(in the rows, 128 means zero)
Each run below is a few steps of one of 8 hidden systems, one row a step.
path 1, j974:
[[129 170 152 138  99  77 135 101 179 149 129 121 146 154 172 132 150  97
   67 141]
 [ 87 173 103 125 112  86  74 141 163 151 141 122 167 125 157  99  85 148
   97 110]
 [110 128 111 127 133  99  77 152 133 103 126 145 105  90 152  81  81  96
  173  81]
 [136 130 146 131 103  92 134 138 139  77 121 122  66 107 155 110 150  48
  156 145]
 [113 172 133 134  75  98 132 134 137 117 151  81 107 142 172 165 139 102
   89 179]
 [ 86 161 110 134 119 122  79 111 113 164 169  87 138 131 166 161  71 121
   98 106]
 [ 96 152 144 114 171 124  75  94 110 141 146 125 116 102 129  91  93  69
  162  92]
 [122 167 172  78 148 106 120 121 132  86 133 118  89 118 137  85 152  87
  172 174]]
path 2, j510, 8 rows:
[[118 126 101 156  75  73 142 182 186 102 105 157 117 112 152  90 133 126
  116 127]
 [ 97 124  67 194  72 126 139 185 150 140 133 142 114 105 133 127 105 137
  124 117]
 [136 124  76 200 113 156 103 162 112 133 128 131 127 101 121 136 102  98
  166  73]
 [129 120 106 155 120 129  87 140  93  87 119 101 106  93 126 133 117  46
  166 101]
 [ 84 117 116 117 117 134 103 127  73  98 152  75  88 106 132 155 103  75
  133 154]
 [111 124 130 108 142 172 118 108  62 141 174  80  97 138 133 188  94 133
  138 139]
 [168 138 172  99 174 162 118  73  82 146 147 101 120 158 137 176 132 118
  142 115]
 [141 149 191  77 165 116 124  58 126 135 129 107 137 156 136 133 155  98
  102 153]]
path 3, j29 (8 x 20):
[[121 126  84 172  79 153 143 162 100 102 119  84 131 119 103 175 150 104
  114 171]
 [133 131 122 161 129 171 130  97  82 134 119  84 149 131  90 174 159  65
  116 147]
 [ 86 103 138 116 162 152 117  76  87 140 117 110 160 111  71 120 135  74
  105 144]
 [ 72  79 109  96 158 159 117 125  80 124 125 125 144 102  67 108 101 147
  128 142]
 [149  79 109  98 159 179 130 145  77 107 124 127 130 124  86 149 115 185
  163 125]
 [201 108 151  96 171 161 137 112 108 119 104 136 162 158 104 151 155 178
  141 119]
 [162 127 147 107 165 128 130 102 160 157 100 163 198 153 105 108 145 177
  104 108]
 [127 106 103 145 136 116 124 144 168 158 103 181 178 125 117  89 107 176
  112  76]]
path 4, j281 (8 x 20):
[[111 160 117 160 126 167 153 110 137 207 157 128 155 155 120 160 125 175
   94 135]
 [141  98 111 150 157 147 103 118 120 172 137 158 137 122 137 131  76 149
  144  39]
 [171  97 152  76 168 105 108 131 138  84  89 163 141 124 122  81 134 144
  159  99]
 [131 161 133 103 109 108 153 166 170 105 113 141 145 140 116  96 167 186
  122 191]
 [127 143  86 193  68 135 157 171 157 158 143 132 122 138 151 160 124 162
  109 130]
 [170  81 104 183 115 126 121 127 122 127 101 139 137 118 138 155 120  82
  122  53]
 [130  91 128 110 149 119 106 117 116  82  71 127 179 107  76  91 153  83
  120 131]
 [ 61 129 101 107 112 133 140 166 120 104 129 116 129 105  82 100 132 154
  127 201]]
path 5, j932:
[[110  64 136 139 149 136 171 122 137 145 127 193  85 100 107  89 117 120
  156  94]
 [167 152 127 155 118 133 151 163 153  83  93 144 118 117 103  99 187 102
  179 158]
 [129 153  84 137  80 120  97 173 110  84 121  68 153 131 140 170 125 138
  106 158]
 [ 95  72 110 141 118 142 131 103  87 159 152 108 111 122 140 180  81 112
   88  98]
 [126 115 155 157 168 159 155  78 122 168 122 160 119 113  88 106 151  66
  152 108]
 [137 187 137 108 153 138  98 137 126  94 104 110 165 123  87  90 169 110
  164 171]
 [118 128 124  64 123 121 100 146  90  88 145  74 132 145 144 164 106 177
  109 168]
 [135  93 160 117 133 137 170  85 115 172 164 135  82 156 164 179 111 143
   97 114]]
path 6, j29:
[[158 139 129 152  93 106 136 126 149  99  85 104 169 138 120 140 186  77
   85 158]
 [ 76 142  98 166  96 124 126 118 137 153 116 102 183 120  97 131 139  90
   63 154]
 [ 75  90  79 181 111 160 130 135  96 145 130 119 125  93  88 137 105  84
  121 114]
 [132  71 119 125 137 159 132 131  71  77 107 110 108 102  83 141 140  75
  158 137]
 [132 112 140  75 148 149 126 117  85  81 104  88 159 133  81 144 159 134
  114 183]
 [112 126 121 110 156 175 131 107  99 165 132 110 186 148  80 155 126 184
   95 152]
 [138  91 121 144 177 181 136 102 108 179 128 164 156 126  84 128 112 156
  145  78]
 [164  73 139 102 173 127 122 126 128 103  87 174 146 112  99  85 128 138
  160  82]]
path 7, j974:
[[144 151  90 167  89 157 163 181 141 145 145 129 125 145 130 163 134 201
  133 146]
 [177  97  94 170 135 158 103 123  98 139 108 123 169 134 123 176 113 125
  121  60]
 [107  73 137 129 149 132 141  90 120 130  90 144 167 107  72  98 151  71
   99 125]
 [ 78 139 110 120 115 142 164 164 141 122 126 137 133 114  75  88 150 164
  133 201]
 [153 126  83 146 112 172 131 185  96 109 143 114 112 133 125 170 112 191
  168 128]
 [174  66 130 150 143 159 141  92  83 126 114 120 126 135 118 185 132  91
  124  87]
 [101 115 157 126 144 143 168  77 135 163 113 135 162 133  75 118 170 101
   83 168]
 [ 99 165 107 111 140 156 129 160 134 149 138 133 165 133  87 103 126 211
  136 171]]
path 8, j178:
[[ 79 112 118  87  85  81 122 147 126  98 144  92 107 128 166 144 101 144
   77 168]
 [ 87 138 139 130 140 159 164 118 129 196 183 152  79 135 137 133  99 175
  141 133]
 [185 181 146 146 172 157 102 117 133 148 126 146 141 137 126 114 140 121
  194  88]
 [147 152 124 105 113  74  67 144 140  71  93  95 167 126 153 116 132  98
  109 127]
 [ 49 115 123  94  96  93 139 140 139 128 156 118 101 121 147 118 100 151
   84 172]
 [110 151 133 144 152 173 162 131 130 181 173 165  78 123 118 111 117 162
  183 127]
 [202 176 130 154 146 134  90 142 138 110 107 135 142 128 140 117 146 106
  189  85]
 [119 143 121 118  87  61  89 137 150  86 108  94 148 129 167 128 123  91
   79 136]]
path 9, j219, 8 rows:
[[152  64 125  98 125 106 135 160 122  91 128 156  77 121 163 126  93 167
  151  88]
 [185 173 151 149  98 111 163 141 171 124 135 135  93 156 177 145 168 134
  143 145]
 [112 201 121 155 126 133 108 105 152 181 133 107 194 148 118 130 142 125
   88 146]
 [ 85  67 116 113 157 123 103  94 111 150 113 140 168 108  98 110  88 120
   94  86]
 [133  58 134 128 121 104 157 147 131  85 111 167  66  98 134  99 128  97
  159 109]
 [140 191 111 163  77 121 135 180 149  99 135 107  94 128 155 134 153 114
  157 167]
 [124 176 105 143 117 148  89 119 107 160 148  75 176 152 140 180 102 146
   91 125]
 [129  64 155 112 168 144 137  63  97 161 131 139 134 133 119 151 107 108
  103  81]]
path 10, j318, 8 rows:
[[121  92 138 123 153 168 186 124 129 176 151 174 105 136 102 124 125 198
  144 128]
 [197 162 144 163 145 158 161 130 153 139 107 161 139 143 108 121 185 130
  172 125]
 [161 148 104 140 111  95 100 154 167 107  79 133 205 135 121 110 150 146
   97 119]
 [ 90  66  82 139 103 116 140 153 142 147 119 156 155 117 116 124  91 179
   81 102]
 [137  80 106 182 126 180 178 141 111 152 133 161  92 114  98 147 131 131
  162 104]
 [197 137 114 168 125 159 124 142 111  92  89 109 152 134 104 158 176  90
  154 122]
 [129 102 100 120 106 109  99 131 118  97  91  88 202 133 111 152 133 123
   59 132]
 [ 63  66 106 128 133 153 147 105  97 166 141 126 139 116  88 139  99 134
   83 130]]
path 11, j318:
[[127 134 128 176  94 156 166 108 108 163 159  97  90 142 144 196 139  90
  106 142]
 [143 160 139 155 145 133  85  80 110 147 125  97 151 128 137 146 129  43
  125  94]
 [ 88 108 127  84 147  95  69 109 103  92 114 106 145  99 119  92  98  79
  119 117]
 [ 68 102 129  72 135 135 133 141  90 103 156 112  81 111 110 116 103 151
  145 178]
 [146 170 163 100 145 166 156 113 106 141 169 105  85 157 137 164 147 157
  158 176]
 [169 189 182 105 153 109 117  78 160 149 127 120 155 169 156 130 156 122
  112 132]
 [ 87 145 145 106 140  74 107 113 183 148 119 160 155 119 138  58 116 129
   99 119]
 [ 84 132 109 128 128 122 135 169 153 140 151 171  87 101 131  71  91 170
  175 124]]
path 12, j510 (8 x 20):
[[117 196 112 114 119 152  95 147 107 141 163  80 147 148 138 161 106 186
  125 161]
 [193  91 137 118 144 124 113 103 112 131 117 125 153 160 159 182 114 151
  103  66]
 [128 108 180 126 144 100 160  72 152 149 127 164  91 127 143 104 149  62
  116 113]
 [ 68 206 136 119 125 118 117 129 157 158 155 121 135 123 124  83 130 132
  127 184]
 [148 148 102 106 125 120  86 162 132 124 130 113 176 150 151 145  93 214
  115 108]
 [183  68 144 136 121  96 148 122 150 118 109 166 101 137 172 143 122 124
  121  63]
 [ 99 157 143 172 105 113 167 116 169 155 139 152  85 112 136  97 152  63
  136 145]
 [ 86 201  83 154 109 136  82 156 133 147 143  97 173 117 115 116 109 143
  125 151]]
path 13, j178, 8 rows:
[[156  79 173  84 154 138 147  74  84 111 126 104 110 149 128 175 146 104
  110 137]
 [159 120 145  91 146 160 144 105  93 132 133  95 152 169 116 190 146 179
  100 161]
 [153 100 120 102 157 148 116 115 115 153 122 132 187 156 118 155 107 207
   98  99]
 [147  84 156  81 173 109 128  96 147 139  98 171 172 139 115  95 128 169
  102  96]
 [141 111 152  85 142 113 162 135 160 106  88 163 157 137  96  84 172 171
  116 168]
 [137 114  96 143 103 134 168 184 161 112  99 160 153 127  98 110 153 198
  124 154]
 [136  89  95 187  99 118 162 163 172 142 101 186 140 116 120 104 132 143
  119  90]
 [128 105 129 183 110 115 166 119 167 137  91 166 127 110 106  95 167  62
  118 118]]
path 14, j281 (8 x 20):
[[175 159 111 187  98 136 135 164 141  92 103 125 113 115 126 129 173  77
  172 130]
 [138 133  93 141  96 124  92 140 102  87 102  66 178 130 119 169 139  96
   91 145]
 [ 59  61 110 120 106 114 137 112 104 129 126 110 132 108 109 140 104 104
   63 143]
 [ 84  91 138 136 148 159 164 112 103 139 145 148  70  95  92 102 128  81
  167 140]
 [154 167 139 115 157 177 111 133  77 104 146  93 101 128 111 147 142 117
  197 154]
 [146 137 145  77 136 141 116 107  92 124 150  76 139 165 145 191 121 172
   96 155]
 [106  99 158 111 147 132 166  73 138 195 153 149 126 152 135 146 115 154
   76 116]
 [133 148 150 141 182 152 133 104 146 185 138 185 127 122 111  83 120 136
  173  85]]
path 15, j219, 8 rows:
[[160  87 148 116 141 136 181 139 140  90  92 167 106 120  91  99 181 127
  160 153]
 [133 172  99 134  99 135 133 185 142  92 109 112 158 126  98 114 165 164
  141 192]
 [137 108  88 124 116 148 111 150 109 131 119 102 187 149 117 171 107 205
   86 121]
 [177  52 143 136 144 146 177 103 124 143 104 161 138 149 113 162 146 150
  104  95]
 [149 125 136 162 125 142 177 133 153 116  88 158 138 119  76 101 199  96
  146 160]
 [104 143  78 139 107 142 103 173 119  93  99  98 186 109  76 117 141 138
  122 170]
 [139  60  90 115 114 145 130 153  84 101 120 106 141 131 119 181 101 177
  102 116]
 [186  86 144 152 124 161 195 123 119 132 122 146  96 151 123 178 166 140
  137 126]]
path 16, j932:
[[126 116 143 102 138  78 121 118 179 157 123 171 153 141 162  95 100 175
   93  86]
 [111 115 127 124 119  89 154 156 191 138 122 192 116 115 138  66 123 172
  127 119]
 [140 126  96 154  90 111 149 201 169 103 120 165 101 115 143 100 129 169
  159 126]
 [151  97  77 177  70 113 132 189 138  91 111 130 111 114 154 147 117 127
  131  99]
 [108  85  83 195  85 122 135 144 122 124 109 123 123 102 124 144 119  65
  103 100]
 [ 81 116  93 178 118 158 128 130 105 129 122 120 125  85  78 113 130  53
  143 133]
 [108 129 113 128 144 171 106 133  67  93 127  91 116  99  80 129 135  81
  174 156]
 [140 124 148  95 144 156 117 104  64  92 134  70 107 136 117 176 140  90
  140 162]]

Which system made each of these runs?
path 17 (2 x 20):
[[147 128 144  73 127 106 146 162 149  72 107 141 120 131 119  93 160 174
  148 180]
 [125 161 125 129  94 123 168 152 165 155 145 131 133 158 144 145 142 202
   94 174]]
 => j318
path 18:
[[ 98 114 107 187 119 115 132 120 166 179 122 172 145 106 126  95 107 100
  109  76]
 [119  84  97 151 100 101 124 169 134  80 104 148  98  85 126  92 116  82
  153 103]]
 => j29
path 19 (2 x 20):
[[116 177  80 175  80 108  87 166 149 134 138 103 144 123 168 142  94 128
  115 106]
 [129 101  97 164 106 111  90 132 118 134 135 123 124 115 171 153  75  97
  116  53]]
 => j510
path 20 (2 x 20):
[[126 153 127  91 111 104  96 147 115  58 105  76 153 128 123 128 154 108
  118 187]
 [ 98 140 109 134 107 147 128 114 105 164 155  80 159 152 127 190 114 155
   67 159]]
 => j29
path 21:
[[ 76 121  82 181  85 161 161 153 114 163 158 112 108 118 115 164 114 137
  107 156]
 [135 109 118 178 155 171 123 103  99 171 142 143 110 113 118 141 104  89
  164  64]]
 => j178
path 22 (2 x 20):
[[121 130 105 137  82 125 174 184 152  93 108 130 123 125 104 119 168 163
  122 196]
 [124 105  75 200  85 148 157 173 146 156 130 157 123 117 123 143 113 156
  127  99]]
 => j178
path 23 (2 x 20):
[[ 68 109  89 111 103 119 108 151 104  92 110  91 165 103  91 121 118 125
   87 173]
 [111  55 104 108 140 161 142 151  84 125 140 140 104 116 105 146  86 187
  145 109]]
 => j510
path 24:
[[ 78 122 160  59 182 130 106  83 106 151 155 127 125 126 116 101  95 142
  127 135]
 [110 159 162  82 158 128 141 121 141 153 175 151  74 135 153 101 110 173
  169 143]]
 => j281
path 25 (2 x 20):
[[132 142 150  62 178 127 108 132 137 117 121 157 149 131 108  72 124 189
  165 136]
 [165 108 152  68 122  96 151 153 148  86 122 139 103 153 162 132 137 197
  124 151]]
 => j932
path 26:
[[138  46 106 127 108 135 154 156  86  74 114 121  83 110 118 158 122 117
  137 124]
 [169  88 147 154 110 141 188 109 120 142 140 129  83 154 155 191 148 122
  107 118]]
 => j178
path 27:
[[161 123 131 174 139 183 190 123 134 172 125 163 128 143  88 145 169 152
  143 128]
 [160 158 132 143 165 134  91 114 142 124  89 149 181 116  94  81 152  88
  164  95]]
 => j29
path 28 (2 x 20):
[[ 98 171 138 149  92 100 144 105 164 166 141 107 146 148 153 143 143 105
   57 160]
 [ 89 137 106 136 142 127  97 112 145 191 142 143 177 130 128 114  78 169
   90  87]]
 => j510
path 29 (2 x 20):
[[173  94 125 186 113 148 176 112 139 172 126 155 118 149 144 175 138 129
  108  84]
 [143 126 147 155 138 115 151 115 169 121  91 169 133 109 100  73 176  62
  145 127]]
 => j29
